Some points, one per row:
[-35  12 -50  -6 -34  52 -57  -8]
[-31   5 -52 -17 -48  24 -36 -24]
[-40 -13 -33 -22 -19  47 -41 -14]
[ 15  10  12  12  11 -18  10  -6]
[-55   0 -36 -24 -24  47 -57 -27]
[-22  19 -20  -2 -20  14 -31 -16]
[-33   7 -20  -8 -30  -2 -25 -40]
[-50  23 -34 -20 -27  50 -68 -28]
[ 41 -13  31   3  52  -9  35  32]
[ 47   4  29  21  14 -34  33  28]
[-15   6 -21   1 -19  -2  -9 -18]
[ 23   8  26  12  26 -23  19   9]
[ 28  -7  18   7  15 -15  31  22]
[ -6 -10   8   1   5 -12   3  -4]
[-10  13 -28   1 -19  31 -26   5]
[-39   5 -35  -9 -27  35 -45 -12]
[ 27  10   6   9   1 -17  17  16]
[ 43  -8  26  14   8 -42  56  13]
[-33  11 -28  -8 -20  32 -27 -10]
[  0 -14   5  -1  -7 -16   9 -10]
[-40  14 -24 -18  -4  38 -43 -15]
[-35   1 -22  -5 -26   8 -26 -17]
[-33   0 -17  -9 -18  10 -28 -16]
[-14   2 -14 -12   3  25 -23  -8]
[ 48 -20  39  23  25 -34  51  40]
[ 4 16 17 -2 13  2 -8  0]
[-50  11 -33 -21 -30  38 -54 -32]
[ 46 -21  42  25  29 -33  49  37]
[-47  12 -48 -22 -29  43 -54 -26]
[ 9  9 10  0 -4 -3 -6 -2]
Then 35 other points, each followed by its number:
[  0  -4  18   2  -4 -27  17 -13] 0
[-23   9 -17 -11 -22  21 -30 -24] 1
[11 -7 10 -9  1 -7 16  7] 2
[  7 -14   4  14   2   4   3  19] 3
[-7  7 -9 -9  0  6 -9  0] 4
[ 18   0  18   2  18 -11  22  13] 5
[-45  11 -40 -11 -37  20 -40 -40] 6
[ 1 -4  7 -9 11  3  4  1] 7
[ 40  -2  17  12  13 -21  46  40] 8
[ 42  -9  47   7  43 -34  49  16] 9
[-35   9 -39 -13 -42  29 -39 -22] 10
[-40  -5 -40  -3 -29  39 -47 -14] 11
[-14   5 -33  -2 -24  34 -41 -12] 12
[  2 -10  -9   5  -7   3   9  11] 13
[-49  -3 -51 -20 -35  44 -38 -16] 14
[ 37  -4  38   2  36 -18  40  28] 15
[-26   9 -12   4 -11   5 -19  -7] 16
[ 14   0  22   0  16 -18  17  -6] 17
[-26  13 -13  -7 -15  26 -27  -8] 18
[ 10  -4  18   5   9 -18  25   3] 19
[-14  -4 -15 -19   9  42 -27   9] 20
[-13 -15  -7  -6  -1  17 -23 -14] 21
[ -3  -2 -23  -5   4  29 -31  -9] 22
[ 22   2  37  17  17 -51  30   1] 23
[  1 -15   7  11   4  -3   7  12] 24
[-49  12 -54 -17 -26  49 -54 -20] 25
[-18   3  -4   6 -10 -11   2 -11] 26
[-18   6 -39  -9  -8  45 -54 -15] 27
[-31  13 -37 -19 -19  34 -39 -15] 28
[ -4   1  -4  -7  10  19 -17  -3] 29
[-30 -10 -18 -21  -3  38 -37  -5] 30
[-18  -3  -5  -4  -1  13  -9   0] 31
[-23   5 -29 -13  -6  34 -44 -21] 32
[-26   4 -31  -8 -25  15 -17 -17] 33
[ 53 -12  41  18  30 -36  59  36] 34
Which of these numbered points is nearest to each point below, ignoring the direction in which the first points spread most? Its number follows each.
[-37 -13 -27 -14 -20  18 -31 -16] > 24
[-12   9  -3   3 -16 -14 -17 -20] > 23
[-12   7 -23 -13 -14  22 -22 -10] > 28
[ -5   4  -8 -11   4   7  -7  -4] > 4
[ 34  -3  25   8  28 -20  33  21] > 5
[-38   3 -40 -17 -18  45 -50 -23] > 32
[ -5 -18  -3  -1   8   6 -14  -7] > 21
[ 29 -11  33  10  21 -32  45  12] > 19
[ 16   8  27  21  15 -33  30  16] > 16
[  2 -14 -14  -7  -1   9  20  27] > 14
[ -6   6  12 -13  10   6 -16  -9] > 9
[-22   1 -13  -5 -15   9 -12 -16] > 19
[-20   8 -19  -9 -19   1 -13 -13] > 33
[-27  22 -13  -6 -13  17 -31 -12] > 18
[ 31 -17  12   2  14 -13  55  44] > 14
[-52  13 -36  -9 -28  32 -55 -29] > 16
[ 23  -8  28   6  13 -39  29  -5] > 0
[ 50  -9  32   9  12 -44  57  28] > 10
